(in the rows, 128 means zero)
Each path is a new rotation, seen through one point. The rows after it are directions, each followed by how far the rotation turns it, in degrees each step (0 if it stays put).
Each turn is a multiple of 5 degrees from 10 to 175, or 0.
Each row of a path follows its step; steps can be skipped.

step 0: [125 126 126 134 133 119 127 129 132 136 136 126 144 122 122 135 127 130
 123 123 134 125 129 122 130 134 132 129]
step 1: [129 134 128 125 122 122 126 128 130 137 118 131 120 129 133 137 127 126
 122 135 136 131 137 120 136 129 127 131]
step 2: [137 131 131 129 129 130 131 131 128 121 133 132 126 119 121 121 123 135
 122 128 139 125 141 136 130 131 129 132]
step 3: [127 129 127 126 128 126 123 134 128 134 125 137 129 130 126 117 126 127
 134 117 140 132 125 122 129 119 119 128]
step 4: [124 129 131 132 138 134 125 134 129 127 137 131 140 131 129 134 129 132
 131 130 135 122 133 115 132 133 133 129]
step 5: [140 124 128 126 125 123 127 126 127 140 122 123 129 125 121 135 128 128
 127 132 134 140 133 117 130 129 131 131]
step 6: [128 139 129 127 121 126 124 129 131 121 133 129 124 117 124 129 135 127
 123 129 143 125 131 133 137 131 129 132]
step 7: [139 139 127 127 131 122 132 134 131 135 125 132 129 134 131 118 121 127
 133 118 137 127 132 128 122 129 125 132]
step 8: [120 123 122 122 136 126 127 131 129 124 132 134 138 131 122 125 124 127
 125 125 135 126 135 118 140 129 129 122]
step 9: [135 125 131 132 135 132 127 134 129 144 126 124 130 126 131 135 132 134
 122 131 134 135 131 123 135 128 119 134]
step 10: [135 132 133 126 118 131 118 131 124 120 127 125 126 125 124 122 129 127
 132 140 140 128 136 124 134 132 131 129]
[132 125 128 125 128 128 129 126 126 126 128 128 130 128 125 126 123 128
 130 129 126 129 132 128 126 130 131 127] -> 130
[126 130 127 127 128 126 129 130 124 127 130 126 131 128 131 128 123 129
 131 126 131 127 125 128 126 126 127 126] -> 90
[132 127 126 130 127 127 128 127 128 124 127 129 125 129 128 129 130 127
 128 130 133 127 129 132 124 127 126 126] -> 85

step 0: [128 137 128 120 130 136 129 121 122 130 122 129 120 131 122 127 131 131
 134 122 128 127 124 129 125 131 124 126]
step 1: [136 130 127 125 129 123 128 122 132 123 125 126 120 131 122 126 138 129
 131 126 125 123 134 126 127 132 138 127]
step 2: [132 126 135 126 128 126 125 125 127 127 133 130 124 127 133 120 132 127
 132 137 121 123 122 120 126 138 129 127]
step 3: [125 131 129 124 138 126 123 124 123 125 126 125 125 129 133 123 132 130
 134 132 134 137 129 126 122 133 119 125]
step 4: [126 129 123 135 138 119 128 130 137 126 121 131 128 130 131 123 137 124
 131 129 132 129 131 129 129 129 133 123]
step 5: [129 132 127 135 130 127 127 137 129 125 137 134 132 130 131 123 130 128
 134 133 128 126 116 129 132 129 128 123]
step 6: [118 137 126 121 135 124 125 131 125 128 134 127 128 137 126 132 127 132
 130 128 128 129 124 131 127 122 121 122]
step 7: [125 134 125 125 132 124 130 123 134 129 123 136 128 131 120 126 129 124
 126 119 122 129 124 129 133 124 133 122]
step 8: [138 134 132 122 128 130 128 127 130 127 138 132 129 125 118 126 126 131
 132 127 128 126 123 124 137 132 134 125]
step 9: [126 132 135 113 132 128 123 125 128 135 131 128 120 129 128 132 125 130
 130 133 130 122 133 125 128 131 126 122]
step 10: [130 128 129 125 131 131 127 121 130 130 120 136 116 122 129 123 134 123
 132 121 128 126 129 129 126 133 126 124]
[133 130 127 130 126 125 131 127 129 128 129 130 132 127 130 133 130 129
 129 129 129 127 128 127 128 130 130 126] -> 110
[127 130 130 128 126 127 121 130 125 130 130 130 127 127 129 130 128 129
 126 131 128 128 127 127 126 128 130 129] -> 110
[125 125 130 128 127 127 128 128 132 131 125 131 130 129 130 127 130 126
 125 128 124 125 128 128 127 129 129 126] -> 135

step 0: [129 118 134 128 125 123 120 122 122 125 126 127 141 128 137 120 126 131
 127 119 130 126 129 137 120 131 135 126]
step 1: [130 118 123 124 128 127 127 128 112 129 131 140 137 124 132 123 122 133
 127 127 128 127 130 129 130 139 129 122]
step 2: [128 129 131 123 129 132 130 127 126 132 128 136 133 119 135 130 121 129
 128 143 129 133 136 124 130 137 130 116]
step 3: [127 129 134 123 120 132 126 129 130 137 121 126 132 130 135 125 123 114
 125 141 129 134 132 128 120 135 126 125]
step 4: [122 121 137 131 123 132 133 126 124 135 125 125 133 136 132 127 125 118
 126 126 127 121 137 128 121 134 118 135]
step 5: [130 123 136 140 122 121 139 125 126 133 127 129 133 128 133 134 120 132
 133 122 128 118 135 130 122 131 125 125]
step 6: [138 123 121 130 120 118 136 136 128 136 128 126 130 128 131 131 124 134
 140 126 128 132 132 131 126 137 127 120]
step 7: [131 125 125 123 128 129 129 137 130 134 128 121 134 125 136 134 138 128
 139 127 130 136 136 118 131 138 125 125]
step 8: [123 133 132 132 125 126 123 135 127 129 120 127 139 125 139 135 139 119
 126 123 129 131 131 118 125 127 126 124]
step 9: [122 135 125 132 122 119 130 136 121 126 122 133 136 135 129 127 132 124
 121 124 119 127 139 128 126 125 120 124]
step 10: [127 130 129 127 127 116 132 127 129 124 128 124 134 133 127 127 126 136
 126 130 123 127 150 130 134 124 127 126]
[130 130 127 129 127 129 129 130 133 131 128 129 127 129 127 132 130 129
 132 125 129 125 127 127 124 129 125 129] -> 35

step 0: [131 118 125 129 132 130 131 118 135 129 117 126 132 135 134 122 132 127
 130 130 135 126 131 130 133 123 132 120]
step 1: [137 132 136 130 126 123 124 134 137 136 123 123 125 134 128 133 126 124
 130 132 137 129 127 137 129 130 128 122]
step 2: [128 124 126 135 132 123 127 119 127 131 123 127 126 140 127 134 123 130
 126 137 135 122 119 122 128 129 123 128]
step 3: [133 122 134 126 135 133 125 137 138 123 127 129 123 132 124 135 127 135
 125 127 136 122 126 128 123 132 130 134]
step 4: [126 127 127 128 133 120 127 131 125 131 125 135 126 134 122 132 123 137
 135 130 116 118 121 131 122 130 127 129]
step 5: [126 120 126 121 134 132 127 127 131 125 127 135 133 126 139 130 132 137
 127 133 128 120 133 134 119 128 131 134]
step 6: [128 125 128 127 128 125 135 131 127 134 122 133 123 122 127 123 132 130
 138 127 126 120 130 142 130 135 135 123]
step 7: [123 131 126 125 121 120 134 124 130 132 126 125 129 131 140 134 133 131
 128 142 128 126 134 133 129 134 127 128]
step 8: [129 121 127 134 129 129 134 130 130 130 121 123 122 131 126 125 139 130
 126 128 138 118 136 125 137 131 127 125]
step 9: [132 135 133 132 124 123 134 134 141 130 124 121 130 140 127 131 127 132
 128 131 123 126 128 128 132 133 120 127]
step 10: [137 124 125 132 134 126 123 123 132 131 122 130 130 137 127 127 128 131
 125 131 128 116 135 119 125 119 122 126]
[128 129 133 132 127 127 127 132 126 130 129 128 127 128 127 127 130 127
 128 125 126 127 125 133 128 130 126 127] -> 145
[125 128 128 125 132 129 125 129 128 127 129 129 127 130 126 128 126 128
 127 130 131 128 123 130 126 127 129 125] -> 35

step 0: [126 131 121 127 120 128 130 121 119 132 119 124 129 127 132 124 125 124
 134 127 143 125 120 127 124 124 132 138]
step 1: [118 121 131 125 120 128 133 133 128 132 122 125 136 124 130 123 133 126
 136 132 117 125 126 138 126 125 126 119]
step 2: [125 130 127 130 124 120 131 122 124 139 117 130 122 128 135 133 121 124
 125 130 138 126 116 130 126 124 132 132]
step 3: [126 120 127 120 119 133 132 133 127 131 128 125 132 121 127 124 129 129
 132 131 122 127 126 147 135 123 134 127]
step 4: [121 128 131 130 119 124 126 133 129 133 117 136 125 130 135 131 121 127
 117 127 136 131 117 132 122 132 132 125]
step 5: [136 115 122 119 127 128 122 133 124 130 130 130 133 123 128 123 127 128
 133 131 129 124 122 143 129 125 134 133]
step 6: [118 131 131 131 118 132 125 136 122 126 117 137 134 132 135 126 132 126
 122 125 133 128 124 127 122 128 137 124]
step 7: [135 117 123 125 131 121 123 129 126 135 122 132 132 120 133 117 126 122
 133 135 130 120 127 135 125 132 128 131]
step 8: [120 132 126 130 124 133 128 130 111 125 115 132 131 132 136 126 133 125
 130 123 126 130 125 130 133 122 136 126]
step 9: [128 120 123 130 121 126 128 126 134 138 117 127 132 122 136 118 120 124
 135 133 127 127 131 132 126 138 126 131]
step 10: [119 128 123 128 126 123 122 130 113 129 123 128 124 130 136 133 129 127
 136 124 127 136 119 137 131 120 128 125]
[127 122 128 124 129 129 128 124 131 129 130 129 129 128 129 125 127 130
 128 128 127 126 132 129 128 126 126 130] -> 170
[126 129 131 126 124 132 130 126 126 125 128 128 131 129 128 128 129 131
 128 130 124 129 127 127 127 132 130 127] -> 145

step 0: [124 122 137 131 134 134 122 132 137 121 127 134 132 134 132 119 126 125
 135 128 121 137 125 131 122 124 134 130]
step 1: [141 122 125 128 131 115 126 128 132 126 137 127 136 128 122 130 127 127
 127 128 127 133 136 129 118 126 131 133]
step 2: [131 137 135 129 136 129 125 120 125 125 123 128 142 130 128 129 123 127
 128 120 129 136 123 138 125 131 121 130]
step 3: [122 119 130 134 123 120 120 133 121 131 130 125 126 126 117 131 119 129
 126 121 126 136 127 135 127 135 133 131]
step 4: [131 127 137 133 140 140 123 130 137 130 136 121 128 127 124 125 124 126
 121 129 121 135 122 127 128 132 128 126]
step 5: [130 119 128 136 130 125 118 117 125 126 129 129 131 123 122 127 128 133
 119 132 129 130 140 128 119 126 126 120]
step 6: [125 123 144 130 129 131 125 121 136 120 119 126 132 138 129 131 126 131
 125 128 129 131 128 127 126 132 122 138]
step 7: [133 126 127 130 121 123 120 134 124 125 133 126 126 137 120 130 134 136
 125 136 122 135 130 139 122 130 129 134]
step 8: [139 133 136 126 130 129 124 117 131 125 136 120 124 130 128 121 120 128
 126 121 120 130 127 134 133 128 119 129]
step 9: [126 120 131 143 124 124 124 127 127 134 126 127 125 129 124 125 129 134
 131 120 131 132 132 140 126 120 123 120]
step 10: [129 122 140 132 130 130 132 125 137 140 132 122 125 129 126 139 129 126
 121 127 127 133 127 125 129 126 121 139]
[128 124 127 126 129 129 127 125 128 125 124 129 127 130 127 127 131 128
 126 133 125 127 126 124 127 128 129 127] -> 55
[129 129 127 124 127 125 130 127 128 126 128 127 130 131 127 126 127 129
 128 131 133 129 126 131 128 131 129 130] -> 70
[129 133 127 129 127 127 131 124 127 128 127 127 129 125 129 127 126 125
 127 131 124 128 131 129 126 129 126 125] -> 115

step 0: [126 120 133 122 128 130 128 123 128 122 130 129 136 131 133 122 132 130
 142 125 122 127 135 139 139 124 125 117]
step 1: [129 118 116 124 138 127 121 122 128 124 131 130 138 121 119 126 126 120
 135 124 122 129 125 122 134 134 126 120]
step 2: [128 132 126 132 129 134 123 138 130 130 122 140 135 130 124 124 127 118
 126 117 119 125 133 129 133 138 118 128]
step 3: [122 126 137 122 121 122 117 135 131 131 123 127 125 127 123 132 133 126
 129 120 119 115 121 129 138 129 125 124]
step 4: [127 126 132 130 123 137 114 127 128 137 130 120 126 124 116 129 131 127
 125 139 119 130 127 120 133 135 129 122]
step 5: [135 134 137 132 118 135 129 122 127 134 121 131 126 129 134 130 127 128
 140 131 117 137 127 124 138 133 121 128]
step 6: [128 130 127 129 121 124 129 129 126 121 117 124 125 114 127 139 121 128
 144 128 123 127 128 127 128 131 132 118]
step 7: [125 127 117 133 122 136 127 129 121 135 128 135 124 113 125 133 127 128
 128 126 127 128 142 133 132 135 135 128]
step 8: [125 134 128 124 130 123 126 130 125 135 121 143 123 123 124 136 130 132
 131 122 125 137 123 132 139 126 134 140]
step 9: [132 137 127 125 136 134 123 138 129 126 117 119 119 118 122 136 129 132
 120 130 127 131 120 135 127 130 130 131]
step 10: [127 135 126 125 120 140 133 133 120 132 134 124 115 125 137 128 126 135
 116 127 122 134 125 130 132 124 127 125]
[127 127 129 129 131 125 123 125 129 125 125 127 125 128 130 129 127 128
 130 129 130 125 125 132 128 127 128 126] -> 130

step 0: [131 136 125 126 138 127 130 126 115 124 128 120 128 124 129 125 123 134
 138 133 123 127 126 131 128 135 121 126]
step 1: [125 123 132 125 132 136 115 124 125 128 131 118 125 127 128 131 122 126
 116 137 124 130 129 125 127 130 131 133]
step 2: [129 124 127 130 132 139 133 131 120 125 136 133 131 129 133 127 127 126
 134 120 128 134 132 125 121 130 130 141]
step 3: [133 139 131 126 122 131 125 126 127 120 127 117 137 124 130 135 127 130
 135 128 121 135 125 133 131 127 130 129]
step 4: [127 129 135 131 137 136 133 124 129 131 125 121 119 126 127 134 128 125
 123 130 125 136 124 129 116 136 127 125]
step 5: [134 126 126 119 131 130 124 124 122 125 130 131 120 129 123 133 128 126
 132 123 124 128 123 125 123 119 139 138]
step 6: [129 134 131 126 119 130 126 121 128 131 127 122 139 132 129 123 126 123
 126 118 130 134 127 134 117 125 125 132]
step 7: [123 124 126 131 131 131 136 124 130 126 122 120 124 127 121 138 124 133
 134 122 134 137 120 128 129 124 126 125]
step 8: [131 129 125 122 137 119 131 120 118 129 126 128 125 137 129 127 126 122
 123 129 123 130 120 136 127 128 134 126]
step 9: [118 123 125 118 127 127 116 131 125 128 123 120 128 133 125 125 130 122
 125 118 128 132 128 123 124 126 123 131]
step 10: [127 120 130 135 127 124 136 127 116 131 126 123 136 130 122 124 119 133
 136 127 129 135 129 128 127 126 127 131]
[129 127 128 128 127 127 125 126 124 130 130 129 127 125 123 127 130 127
 125 129 128 127 129 125 126 126 125 131] -> 90

step 0: [132 120 131 124 143 115 126 132 125 129 127 130 121 119 125 131 129 129
 128 125 127 126 129 124 124 116 130 135]
step 1: [125 127 125 132 118 128 127 131 123 133 136 137 130 133 128 136 127 133
 126 123 125 125 140 142 124 132 125 124]
step 2: [130 134 130 133 132 131 135 129 135 126 121 121 134 130 131 133 124 120
 131 124 123 125 128 127 147 130 130 132]
step 3: [144 118 136 125 132 132 127 128 120 126 123 133 130 124 128 118 134 126
 125 121 135 127 127 125 123 126 121 129]
step 4: [121 138 133 137 124 119 128 130 121 124 136 128 136 129 122 132 133 130
 121 137 128 120 134 127 122 126 129 122]
step 5: [126 120 132 129 125 129 128 128 132 133 127 125 130 130 122 125 128 129
 139 138 124 136 125 135 144 135 124 132]
step 6: [131 127 122 128 135 137 127 119 132 119 123 124 126 135 128 119 135 131
 129 123 134 122 134 119 122 136 124 128]
step 7: [129 135 131 130 128 124 123 131 121 125 132 122 122 123 121 134 136 124
 123 131 118 140 125 121 121 121 132 127]
step 8: [120 125 123 128 120 122 126 116 126 141 126 133 125 131 131 125 127 132
 126 132 122 126 120 138 131 132 120 128]
step 9: [125 123 125 125 136 131 132 129 143 123 124 127 125 138 128 134 132 129
 137 124 124 119 129 121 128 120 133 129]
step 10: [132 126 126 123 115 135 127 135 122 130 125 124 126 126 122 129 128 126
 121 113 129 139 129 129 122 124 129 122]
[129 130 125 131 125 129 127 124 130 127 129 128 130 126 127 128 126 133
 125 127 128 124 128 125 129 128 128 129] -> 155
[128 128 129 127 129 123 129 128 125 132 133 127 127 127 129 125 127 128
 125 128 127 129 130 124 127 126 126 127] -> 100
[128 131 129 125 129 127 129 127 127 128 127 126 128 128 123 128 126 131
 128 126 130 132 127 130 131 124 127 132] -> 145

step 0: [127 122 125 122 137 129 124 123 130 128 127 131 133 125 126 127 134 117
 118 125 136 131 131 127 122 136 121 125]
step 1: [130 129 131 129 133 124 120 142 122 124 124 130 130 119 137 126 127 125
 121 128 124 134 130 135 123 132 125 128]
step 2: [125 120 133 126 129 123 127 121 127 124 128 129 117 117 126 128 125 127
 120 127 135 137 133 131 129 127 127 135]
step 3: [132 127 133 126 133 130 121 127 136 126 127 124 139 125 130 125 131 130
 123 131 139 140 128 132 127 134 122 125]
step 4: [124 129 133 129 130 130 120 133 126 117 123 135 127 115 136 124 127 131
 135 129 132 128 126 131 127 130 121 134]
step 5: [130 113 128 132 131 131 124 121 131 119 132 124 127 120 131 133 131 127
 125 125 136 129 133 131 134 124 129 131]
step 6: [124 126 127 132 125 124 128 130 134 124 125 125 138 131 136 123 130 130
 127 129 137 129 131 140 132 130 117 128]
step 7: [128 124 132 129 125 122 122 122 127 122 119 128 130 119 134 124 130 119
 139 123 130 126 134 126 130 127 124 133]
step 8: [130 128 131 127 125 121 122 124 130 116 133 125 134 127 132 134 132 128
 123 119 132 128 134 137 132 123 134 121]
step 9: [120 127 126 124 118 120 133 126 134 120 118 133 133 129 137 128 129 131
 124 125 132 130 130 127 125 132 122 128]
step 10: [133 123 131 124 123 125 123 123 132 120 130 130 129 122 131 132 137 114
 132 128 122 126 134 128 121 133 124 124]
[130 123 127 128 130 129 130 126 128 129 124 127 131 127 129 129 127 126
 128 126 128 130 128 121 128 128 130 129] -> 155
[130 129 129 128 128 129 129 127 126 127 131 125 124 127 125 132 132 126
 128 126 131 128 129 126 128 126 125 127] -> 135
[126 131 126 129 128 126 131 124 131 129 128 126 131 127 128 130 130 129
 124 132 130 128 128 128 128 128 128 132] -> 115

step 0: [124 122 130 129 125 130 120 134 131 121 128 125 121 121 117 126 126 133
 128 112 136 128 129 123 122 133 136 135]
step 1: [120 129 144 121 121 120 118 129 129 122 127 119 123 125 126 132 132 138
 129 130 130 126 129 123 123 127 134 127]
step 2: [116 129 138 127 134 123 128 126 120 120 126 132 120 120 126 125 115 132
 135 133 123 126 132 124 124 132 134 124]
step 3: [122 120 131 129 131 126 130 120 124 128 123 125 128 127 125 121 129 137
 139 124 119 132 137 128 133 135 142 132]
step 4: [121 124 127 117 124 127 132 127 132 121 125 128 126 139 116 125 128 127
 123 130 124 130 141 128 123 132 140 124]
step 5: [107 129 120 131 122 128 127 127 132 115 126 127 125 127 127 122 128 131
 125 123 136 125 133 132 126 129 135 127]
step 6: [122 134 130 128 120 125 125 132 116 124 132 123 120 132 128 117 131 137
 127 116 131 125 135 119 125 125 134 129]
step 7: [129 122 136 129 118 127 123 133 125 126 126 125 118 125 117 122 121 133
 139 127 134 118 134 129 124 131 131 121]
step 8: [116 121 141 129 126 127 133 130 126 126 126 123 129 118 117 130 126 136
 128 128 135 131 133 119 132 135 131 129]
step 9: [115 127 131 126 134 118 126 126 131 126 127 122 130 130 119 123 126 137
 135 136 123 130 136 118 119 125 132 133]
step 10: [121 125 130 131 138 122 131 122 134 119 126 126 115 128 121 122 125 125
 129 119 124 126 132 129 123 130 141 132]
[130 125 130 127 127 129 129 132 128 130 125 130 129 128 126 130 132 128
 127 127 129 129 128 132 125 131 130 128] -> 100
[129 130 128 127 124 128 125 128 126 128 126 128 124 127 131 132 128 130
 128 124 128 126 126 127 126 129 126 126] -> 65
[129 127 132 130 130 125 127 130 130 129 129 126 127 125 124 130 127 129
 129 128 130 127 126 125 126 126 125 132] -> 45
[130 129 131 127 127 129 124 131 126 125 132 128 128 126 130 125 128 127
 127 129 131 127 126 130 129 126 131 129] -> 65
[129 127 125 128 126 126 132 130 126 128 128 123 131 125 129 130 125 127
 128 127 126 128 126 130 126 125 130 128] -> 0
